X: 3 groups of rows, each row roughly a mix of its group's hidden directions:
X (95 x 10):
[[-18 -35 -12 -11   1 -26  23 -15   0 -19]
 [ 35   7   2  -9 -23 -15  14   9 -35   5]
 [ 22 -11 -10   3  21 -13 -14 -33  30  13]
 [ -5 -29 -18   4  -6  -7 -20 -30  22 -24]
 [-38  15 -11  -3   7  -2  -6  20 -13  34]
 [ 16  10  19 -13  13 -10  25 -30 -30   6]
 [  2 -20 -17   5  14  -2   0 -11   6  51]
 [ 13  11  -2  20 -29   6 -20  -4   0 -40]
 [-29  34 -24   4  19  -1 -15  10 -14 -13]
 [ 21  15  11  19   9  -6  -5  15  42  20]
 [-39 -12 -12 -15   8  20  23 -16 -17  -7]
 [ 17  15  27  27 -22  24   8  18 -17   0]
 [  5  12 -26 -17  19  43  -2  -3  14  -9]
 [-22 -24  14  -4   9  25   1 -20  15  31]
 [ 39   6  41  -1   6  -8   0  12 -11  -3]
 [-30   0 -26 -27  14 -10  -1 -24  12 -18]
 [ 12   8 -16  24  19 -22 -22  -3  33  13]
 [ 18   5 -28  23 -16 -28 -20  18  -6 -13]
 [-23  24  -1   2  30  13   2  12   8  35]
 [-20 -14 -16 -19  35 -25  20  -9  -2 -10]
 [-19   4  22 -33 -10   3  19  12 -10  31]
 [  7  -4  44  -6  11  14  32  -7  14  -3]
 [ 35  27   4  -8 -10  -5  16  18 -28  10]
 [ -2   4 -13  -9 -30  18   5  35 -27 -12]
 [ -4 -20 -19   3   9  30  31 -12  15 -23]
 [ -8  -3 -43   5 -19  23  -6 -28   1  -5]
 [ -4 -16  18 -20  12  39  21 -15  -6 -16]
 [-29  19  -4   4  18 -12   1   3  14  42]
 [-14  19 -46   3  -8  12 -11  22 -11  -5]
 [-24 -13 -27 -30   4 -34   1  -3   4   6]
 [ 20   4  31  14  -1  33   5 -15   2 -27]
 [ -1  -8 -25   3   4 -34 -20  36  -6  -8]
 [ 19 -17   3  10 -27 -31   3 -12  32  -9]
 [-45   4 -12  10  -4  -3 -11  17 -17  24]
 [  9 -10   3   5  31  23 -10 -19  24  31]
 [-12  -8 -48   6 -11 -26 -14  -4  -7   3]
 [ 23 -19  42  -6   8   0  12 -20  14 -10]
 [ 14  21 -25 -17   8  27  15  -4 -30 -12]
 [ -7  -9  -6   9 -10  15 -21  34  38   3]
 [ 19 -15   2  -5  24   0  -6 -41  25  -4]
 [ 19 -25   8   5  23 -10   1 -41  13  -3]
 [ -3  34   0  19 -15  28 -21  15  -4  20]
 [  8  -3 -15  10 -27  20 -21   5  35 -21]
 [-42  25  -8   4  12  27   0  -2  -6  14]
 [ 23  45 -11   6  20  19   0  -1   4 -13]
 [ 43  -1   5   0   5  -2   5  -9 -40  -6]
 [ 26  26  29  13 -10  29  -7  15  -6   7]
 [-40  18 -10  19 -13  12   7  17 -21  13]
 [-15  25   3  26 -27  13  -8  19 -23 -15]
 [ -7  10  38 -18   6  19  26  10 -14  19]
 [-10 -24 -12 -15   5   3   6  15 -31 -37]
 [-10 -19  -8  -6  31  26   0 -28  23  10]
 [  3   4 -29   3 -20 -39 -11  22 -12  -8]
 [ 38  -3   8   5  -5  13 -18  26  -1 -30]
 [ 38   3  30  -4   5  14   8  -8 -28  -9]
 [ 27  10  20   4   1 -32   2   0   5  37]
 [-23   6 -31   9  17 -28  -4  13  11  27]
 [-33  11   6 -15  20  36   4   8 -19   3]
 [ 46   5   1   7  27   5  17 -16  -8  -9]
 [ 29  -5   4  17   6 -41   0 -19  -6  18]
 [  9  14 -14  20  -5 -32 -23  17  21  22]
 [-21  12 -31 -14 -15 -34  -4  16 -12  -8]
 [  5 -10   6 -24  22   7   5 -46  10  14]
 [-18 -20 -23   0  28   9  32  12   9 -15]
 [ 37   9 -33 -22  -4   7  -7 -19  -7  -5]
 [ -5  -2  45 -16  17 -14  14  20 -17  -3]
 [ -1 -23  34   8 -27 -31  -3  10   3   9]
 [  6   2  18  -3  -2  35  26 -37   1   1]
 [ -8 -22  25  17 -20 -23  13  17 -22  18]
 [-34   0 -14 -11  23 -18   8   6 -30  16]
 [-16 -19  15 -11  21  23  25 -28 -17   1]
 [-42  14   1   1 -12   8   3  33  -9  19]
 [ 15   7  -6 -28  13  40  16 -14  -9 -15]
 [-10 -25 -22   5  34  -3  -9 -24  22  10]
 [-25 -23  21   2  12 -17   3 -40   2  -2]
 [-29  15  -8 -31  19   8 -12  -5   9  30]
 [ 15  14   8  -8 -22  18 -15   8  13  43]
 [-20 -29   7 -14  -5  18  23 -14 -31  12]
 [ 21  14 -21  17   4   2 -30  31  19   3]
 [ 46  -2   0   8  17   9  23 -14 -20  -2]
 [  1  20   8 -11 -28   0  14  26 -37  -8]
 [  1  -2 -23 -20  15 -46  -4  17  -8   0]
 [ 21  -5 -31  14 -21 -27 -25   5  11  -6]
 [ 30   7 -13  15 -27  -4 -34   3  17  -4]
 [-31 -21  11   8 -23 -23  -4  11  -6  27]
 [ 42   5  -5  21 -19   7  -2  -8  12 -28]
 [-27  14   4 -18  28   3  34   6 -16  11]
 [ 25  16  17  -6 -27 -18  10  18 -29 -11]
 [  4 -26   9 -21  38 -14  14 -19   8 -12]
 [  5  10  52  -3  12  -4  15   3  14  16]
 [ -3  31  17 -10 -14  12  25  24 -20  18]
 [-22  14 -26  -9  -9  30  -7  18  -4 -29]
 [-19   1 -14   3 -21 -23 -33  20  24   0]
 [-38 -21 -24  -9  -1 -28  15  -6  -5  -3]
 [ 24  14 -17  17 -37 -14 -10  14  -5 -21]]
which group is each row in? (one row of each group first):
[-17  24   5   2  21  23  11 -14   6  38] | (69)
[-21  19  -1  -4 -28   3   6  34 -29  -2] | (24)
[-32 -27 -11  -2  27   1  20 -20   7  12] | (49)

[-10  -2 -29  13 -23 -25 -12 -15  29  13] | (69)
[ 29   8  12   9   9 -38 -13  26   1  12] | (69)
[  6 -13 -27   8  17 -12 -24  -1  18  36] | (49)
[ 23 -10   5   4  32  22  -6 -27  26   6] | (49)
[ 10  -5  41   1 -15  16  -3  -7  -8 -36] | (49)
[  7  13  16 -24  -4  11  28  -2 -35  21] | (24)
[ 12 -15  -1  -1  36  15   3 -37  19  -6] | (24)
[-45  10 -14  -1  13 -13  -6  14  11  25] | (69)
[ -8 -22   1 -25  36 -14  19  -8   5  22] | (49)
